rotation steps, each row followed by its count of steps:
The counts run from 0 to 386.
[ -7  25  -7  16 -15 -11  14 -39   5  24  27  -4]  273
[  1 -15  -2   4 -19 -19  14   2  21  16  57 -11]  86
[-18  -4  24  29  14 -27  10  28  16  -8  26  10]  380
[ 14 -25  10  38  -6  19 -32  -3   0   1  30   8]  376
[ 11  35   5  12 -16  26  -5 -36  -6  11  -2  17]  26
[  4  -8  -7 -16 -16 -35  11 -21  -2  29   7 -24]  261
[ 15 -10  17 -33  -3 -20 -15  16 -11  22 -17 -33]  184
[ 44 -20  10  21   4  20  -3 -12  17  -7 -18  26]  362
[ 16  17 -23  16 -50 -17   4   4 -17  12  10  -6]  268
[ 35 -21  -1  34  22  14  -1  -4  26  -7  -9  23]  109
[  8 -20 -18  29  -9  -3  11 -36  20  22  10  14]  298
[ 39  20   4 -10 -22  27   6  -8   3  12  23   0]  66
[-21  -6  44  11  26   3  -9  -9  13   9  32  16]  382
[ 14 -20  30  25 -20  -1 -20  25  -3 -15  -8  22]  374
[ 19  12  16  43   0  26  -7  -3  11 -10   7  34]  349
[  2  14   5  29  13 -30  -5  38   3   1  19 -28]  165
[ 16  12  13 -34 -15 -22  28   8  14   4 -21   9]  36
[ -8   4  43  -6  21   9 -26 -13  -6  22  17 -13]  169
[  6 -30  -2  38   0  -1   1 -23  23  14  31  26]  84
[ 18 -28  26  -6 -14   7  -3 -24   8   6 -17  40]  77
[ 30 -11  -1 -23  -2  -5  28  -6  25  21  29 -11]  73
[ 16 -31  -2  42 -14   3   1  -9  20  -7   8  37]  336
[ 18  17  26  -4 -34   1  -3  30  -7  -3  30   5]  346
[-14  -5  16  -4 -12 -25 -19  -8 -19  30  15 -35]  196
[ 10 -34  24 -12  13 -32  13  25  28   2  -2  16]  114
[  2  -6 -12  28 -34   6 -17 -39 -11  19  -7  15]  13
[ 18   9  20   4 -35  22 -13   2 -14   6  42   7]  92
[  0 -36  32  -2   3 -17  -1   8  27  -3  -3  23]  115
[ -3  20   6   5   2   9  19 -30  17  20  47  11]  59
[ 11  24   1 -27   0 -14  20 -23  -1  31   6 -28]  248
[ 12 -24  18  44  -8  16 -34   7   3  -6   5  20]  375
[ 18  17  18  38  -1   6   4  30   8 -24   9  29]  95
[ 49  22  -6   2 -13   4  27  27  12  -7  -2   6]  68
[-17  22  -6  28  -2  -6   5 -40   9  14  18  18]  272
[ 12  22  32  14  17   3 -20  21 -11 -14 -28  10]  173
[ 25   5 -10  11  -1  18 -13 -39  -6  21 -27   8]  0
[  4  -5  10  51   6  15 -37  -9 -10   7  16  -6]  162
[  3  -3  19 -18  -7 -12  14 -14  22   9 -30  38]  290
[ 18  17  13   6  13 -14  34  34  18  -7  31  -5]  353
[ 24 -20  30 -14 -32 -16 -10  35  -8   1  17 -10]  372
[  4  -5   7  21   4 -28   8  40  11  -8  33 -12]  379
[ 13   2  33  -2  38 -16  18  32  20  -1  -4   0]  140
[ 27  20   0   3   7   4  23  16  16   9  44 -21]  352
[ 30  44 -22  10 -13  -5  35  12   9  -1  -4   3]  29
[ 33  11 -31   6 -10   9  -3 -34  -6  26  -9 -22]  1
[ 14   6  10  -5  -3   2  -8 -33  -3  18 -46  24]  252
[ 32  10   8  23  36  23 -32 -19  -6  10 -14  -6]  175
[ -2  -7  20 -10 -39 -34  22  10   5   0   2  25]  49
[ 37  16  -1  19   4   0  22  18  25 -11 -17  30]  69
[ 20 -32  19 -14 -32   6 -21   7 -10  14  26  -4]  118
[ 43 -24  -1  22  20  24 -14 -11  15   5  12  11]  363
[ -3  -9  18   4 -20 -28 -23  -3  -5   1 -49  14]  225
[ 35 -24   0  -8   9 -13  16   5  20   9  34 -22]  112
[  0  35  22  13 -17  15  -4 -25  -3   5 -16  37]  25
[-13 -13  -7   2   8 -23   7 -51  18  25 -18  12]  6
[  2  -8  13  -8 -23 -33  24  24  14   7  37   1]  87
[ 12  11 -24  24 -28 -27  -7   2 -18  17  -2 -28]  229
[ 39  -9 -16  -8 -35  14   0 -27   1  19   1   4]  40
[ 20  20  26   7  -1   2 -10  46  -4 -18   1  -1]  133
[ 15  14  32 -11  -9  15 -24  11 -13  11  41 -18]  131
[ 27   1  36 -21   4  34 -10 -17   8  10  15  13]  104
[-25  10   3  11  -2 -22  -6 -36  -7  35  21 -15]  234
[  3  34   8  23 -16  14 -20 -35 -18  16  -6  -3]  240
[-18  32  15  -8 -26 -36   9  11 -13  18   1 -25]  236
[  6  -4  10   7  43 -29   2  17  18   2 -22 -13]  179
[  2  -9   6  19 -18 -12 -32 -22 -14  14 -39   9]  226
[ 30   6 -39   6  -9 -40  19   4  10   8 -17 -16]  3
[ 36  -5 -15 -12 -41   3   2 -20  -9  20   4   2]  293
[ 19  16 -13 -20   4 -18  33 -18  22  24  12 -18]  287
[ -2   0  16   1 -42   9  -7 -36  -8  21  24  23]  305
[-15 -35  24  15  27 -35  -9  -3  10   8  -2   8]  154
[  3 -20  20 -15  23  -5 -23 -26   3  35  -4 -24]  182
[ -4 -12  -6 -25 -29 -28   9 -28  -6  35   9 -17]  8
[  1  15  40  -9   5  11  10 -23  12   9   4  37]  317
[-14  34  11 -22 -21 -18  16 -24   0  29  30  -9]  21
[ 14  19  41   6  -1  -5  -6  42  -4 -10   0   5]  386
[ -4 -20  25  -2  42  -6 -17 -23  10  19 -16  -5]  181
[ 13  19   7  -2  11  -4  22   8  14  16  54 -24]  99
[ 18 -25  25   4 -28 -13 -11  34  -2 -14  -1  15]  373
[ -5  37  -2  23  25 -13  11 -21  12   8 -24  13]  245
[ 24  18 -26  12  14 -29  14  12   4   9 -29 -34]  217
[  3 -24  25 -14 -16 -13 -32  10 -14  14  23 -31]  157
[  0   0  45   4  -1  22 -26  -4  -6  13  34   6]  130
[ 12 -21 -17  22   3  -5 -30 -13 -13  14   2 -32]  189
[ 11  27  -6  30  -8   5 -30 -11 -17  13  14 -28]  202
[ -5 -13  10 -15 -22 -46  -2  11  -5   7 -44  -4]  224
[  0 -41  30 -16 -10  -1 -14 -12   6  16  32   5]  370
[ 22 -13  12 -10 -24   7   3 -27   8  10 -33  38]  38
[ 55   3  14 -19 -11  17   1  23  -1   0   8  -9]  106
[  2  43  -9  27  15 -21  18   4   7  -4 -23   4]  244
[ 35   9 -36  -3 -13  -9  10  -5   2  18  -9 -26]  2
[  2 -22  -5   2 -18 -14  10 -39  15  27  30   8]  46
[18 15 10 32 11 29 -2 -9 13  0 33 18]  350
[ 15  15  -1 -30  -3 -28  37   1  18  14  -4  -7]  288
[  9  19 -28  30 -34 -38  17  14   1   3   5  -2]  16
[ 34  43  -9  -5 -28   9  21   0   0   7   6 -12]  281
[ 10 -15   2  27   1   1 -16  -4   8   6  47  -7]  124
[ 35   8 -26  -6 -21   7  -5 -26 -12  29 -11 -20]  254
[  1  25  31 -20  -9 -15  35  18  17  -1   4  25]  62
[ 13  12  -2 -12   9   4  25 -43  18  31  18  -5]  33
[ -3   0   5  11 -45   0 -19 -42 -16  23  -1  13]  266
[ -2 -14  -3 -15 -33 -24  18 -20  11  27  35  -8]  47
[ -4 -10  19   6  47 -22   0  -1  15  11 -32  -5]  180
[ 0 -3 37 -4 24  0 16  4 28  2  3 28]  355
[ -2  30  21 -27   4 -10  -2 -18 -16  26   8 -43]  209
[ 22  16  23  35  -9  13  -1  23   9 -16   7  30]  348
[  3  15  19 -10  -1 -16   7 -10   8  12 -55  18]  251
[ 11  12  -2  25  16 -12 -14  20 -10  12  33 -35]  164
[  5 -11   2 -27  -4 -37  -4 -13 -15  37  -3 -38]  222
[  0  -5  -4 -10 -30 -38  38   7  19  13  22   0]  301
[  2 -11  -7  17  34 -28  -3 -21  20  15 -33  -1]  219
[ 14  25  34  -3   7 -11  -8  34 -17  -4 -19 -11]  172
[ 25  22 -14  18 -52   2   9  11 -10   8  32  -1]  54
[ -6  -2   6   9 -42 -31  -5  -6   0   3 -32  33]  11
[ 21  -9  21 -10  -7 -27 -14  28 -10   7 -38 -11]  185
[ -5  36  25   0 -20 -15   8  -7   1   2 -23  27]  24
[ 12  14  26   5   7  -9 -17   4 -14  -2 -50   8]  212
[  2 -42  33   1   2  -2 -13  -7  13  10   5  28]  116
[ 14 -20  -3  41  -7  -5   3  -2  26  -4   8  36]  83
[ 36 -24 -10   9  19  13   3 -17  19  12  33 -15]  111
[  7  13  40 -18  -3   9  -6  18 -12  12  42 -22]  384
[ 25  -8   3 -16  -2 -22  34  14  27   9  10   1]  327
[  9  25  -1  37 -27  -8  15  17   9 -12  -2  38]  309
[ -7 -29  21  13  18 -39   0  28  22   2  -6  -8]  153
[ 13 -28   5  25   9  -3 -35  -7 -14   8 -39   9]  187
[  1 -11 -15  -4 -21 -28  27 -11  13  21  34  -7]  300
[ 20  52 -19  16 -15  -4   6   1 -15  11   1 -19]  242
[ -1 -11  41  10 -16   5  -7 -16   8  -1  16  37]  90
[  5 -14 -11  19  -1 -42  -9  21  -2   6   1 -21]  191
[  7 -24   9  46  -1   3 -20   8   8  -9  11  32]  122
[ 43  -1  23 -21  -6  32  -7   1  -6  14  16  -6]  105
[-19  26  14  27  38 -17   3 -13  14   8 -16  -2]  206
[ 12  32 -11  25   1 -13 -10   9 -16  12  11 -39]  203
[ 5  2 48 -5 17  1 15 11 25 -4 -2 35]  102
[ -8  -5  19   8 -31  -1  -2 -15   1   8  -2  38]  51
[ 29  13  23  -2 -11  34  -9 -24   2   9   9  23]  65
[ 45  -3 -27  -7 -38  -9  13  -1   0  11   5  -5]  41
[  6  10  39 -14  14 -19  26  25  18  -7   9  10]  101
[ 32  11 -32   3 -16 -29  13   8  10  10 -31  -9]  256
[-19  -4  37  25  23 -14  -2   7  18  -4  20  19]  381
[  2 -29  22  -8   6 -11  14 -12  28   5  -5  34]  329
[ -5 -11 -12  17   6 -35  17 -30  29  14 -29  19]  5
[10 29  0  0 -8 -6 26 -4 12 10 50 -9]  313
[ 18  -8  -4  22  -2 -14  -3  26  -2   4  45 -21]  378
[ 31 -16  29 -28   7  10 -19   0  -7  20  10 -21]  144
[ 23 -17  -7 -10  13  18  16 -25  25  24  27   3]  72
[ 28  -9   0   2 -24  19   0 -44   8  17 -13  20]  39
[  2  13   5  39   6   9 -31 -18 -24   6   1  -3]  201
[ -5   0   6  19 -36 -11  -9 -25  -2   7 -25  37]  12
[ 25   5  14  29  33  26 -14 -14   9   0  16  -1]  136
[ 37 -22   4 -15 -43  15  -9 -10   3  13  20   1]  79
[  3  18  -4  37  -1  14   8 -31  14   8  30  19]  311
[  2  -5  24  35  -9 -12 -29  28 -13 -15 -16  15]  160
[-10   9  22  23 -10 -16 -22  12 -18  -6 -28  13]  199
[ 20   8  -3   7 -46  10  -7 -12 -10   9  30   7]  53
[ -8 -17   3   3  30 -15 -10 -37  10  26 -11  -6]  220
[ 25  14  10  -7  29 -11  17  36  18   3  18 -24]  139
[  0  27  11  -7  -6 -22  38  14  16   2  31   7]  314
